[[ 32  -5  -6]
 [-24  11  21]
 [ 15  27 -14]
 [-25  -3   8]]
:
[[-24  11  21]
 [ 15  27 -14]]

[[ 15  33  12  15  22]
 [-25 -11  -5 -37   6]
 [-23 -27 -10 -27 -12]
 [ 17 -16  -6  32 -24]]
:
[[-25 -11  -5]
 [-23 -27 -10]]

[[ 15  -3 -11  13  14]
 [ -8 -18 -20  -5  -3]
 [  0  31  25  -2  -4]]
:
[[ -8 -18 -20]
 [  0  31  25]]

[[  9  23  25]
 [-12  -9 -16]
 [ 23   2 -31]
 [  8  -5   1]]
:
[[-12  -9 -16]
 [ 23   2 -31]]

[[ 16   1 -10]
 [-17   7   4]
 [-12  -1   4]
 [ -9  -9  13]
 [  4   6  27]]
:
[[-17   7   4]
 [-12  -1   4]]

[[ 28  -5   6   5]
 [  6 -16  -2  12]
 [ 27 -11 -14  28]
 [ 23   5  12  -6]]
:
[[  6 -16  -2]
 [ 27 -11 -14]]
---
[[  8  18   0   1   0  17   6 -12  -4   7 -17 -19   7  -3   0]
 [  6  -1 -29  16 -27  -1  -4   3 -21  -1   2   2  10  14  30]]
:
[[  6  -1 -29  16 -27  -1  -4   3 -21  -1   2   2  10  14  30]]

[[ 28  30 -15 -12  18 -21  -7]
 [ 31 -31  30   0 -12 -32  -3]
 [ 28  23  -5 -18 -27  -7  15]
 [ 33 -20 -19  11 -15   9  34]
 [ 10 -19 -22  -5   1 -24   6]
 [-10  -5 -12   8  14 -21  23]]
:
[[ 31 -31  30   0 -12 -32  -3]
 [ 33 -20 -19  11 -15   9  34]
 [-10  -5 -12   8  14 -21  23]]

[[-11  -6  11 -15 -23  23 -15 -15  -8   1  28]
 [  6  18  -5  17  26  25  14  -4  18  11  13]
 [ 21 -14 -10 -25   6 -11 -16  -8 -15  -5  -5]
 [ 11  18 -13  26  16  -3  26 -17 -13 -28 -22]
 [-13 -25 -23 -16  -5  25  -9   4 -27  17 -21]
 [  7  27   4  26 -17   3  -6   4  29  -4   8]]
:
[[  6  18  -5  17  26  25  14  -4  18  11  13]
 [ 11  18 -13  26  16  -3  26 -17 -13 -28 -22]
 [  7  27   4  26 -17   3  -6   4  29  -4   8]]

[[ 24 -12  -2]
 [-26   8 -11]
 [-20 -35  15]
 [ 25  26  30]
 [  4 -16  37]]
:
[[-26   8 -11]
 [ 25  26  30]]

[[ 18   7 -11   2  -1 -32  16   0   9  -6   7 -22]
 [  0   0   0   0   0  -1   1   0   0   0   0   0]
 [ 10 -12  11  -1  11   5  11 -32  11  27  -6  -2]
 [  0   0   0  -1   0   0   0   0   0   0   0   0]
 [  1  14   7  33 -19   2   4   4  18   2 -17   8]]
:
[[ 0  0  0  0  0 -1  1  0  0  0  0  0]
 [ 0  0  0 -1  0  0  0  0  0  0  0  0]]

[[-10 -35]
 [ -7 -26]
 [ -1   0]
 [-10   5]
 [ -1   0]
 [  3  23]
 [  0 -33]
 [-12   7]]
:
[[ -7 -26]
 [-10   5]
 [  3  23]
 [-12   7]]

[[  8 -28  13  -9  12  23  17]
 [-37  17 -18  -3  28  20  16]
 [ 23 -19   3  11 -13  -8 -17]
 [  0  22  16 -19 -17 -18   8]
 [  5  -5 -17  25  -2  -6 -23]
 [  1 -21 -21  27  15  15 -15]]
:
[[-37  17 -18  -3  28  20  16]
 [  0  22  16 -19 -17 -18   8]
 [  1 -21 -21  27  15  15 -15]]
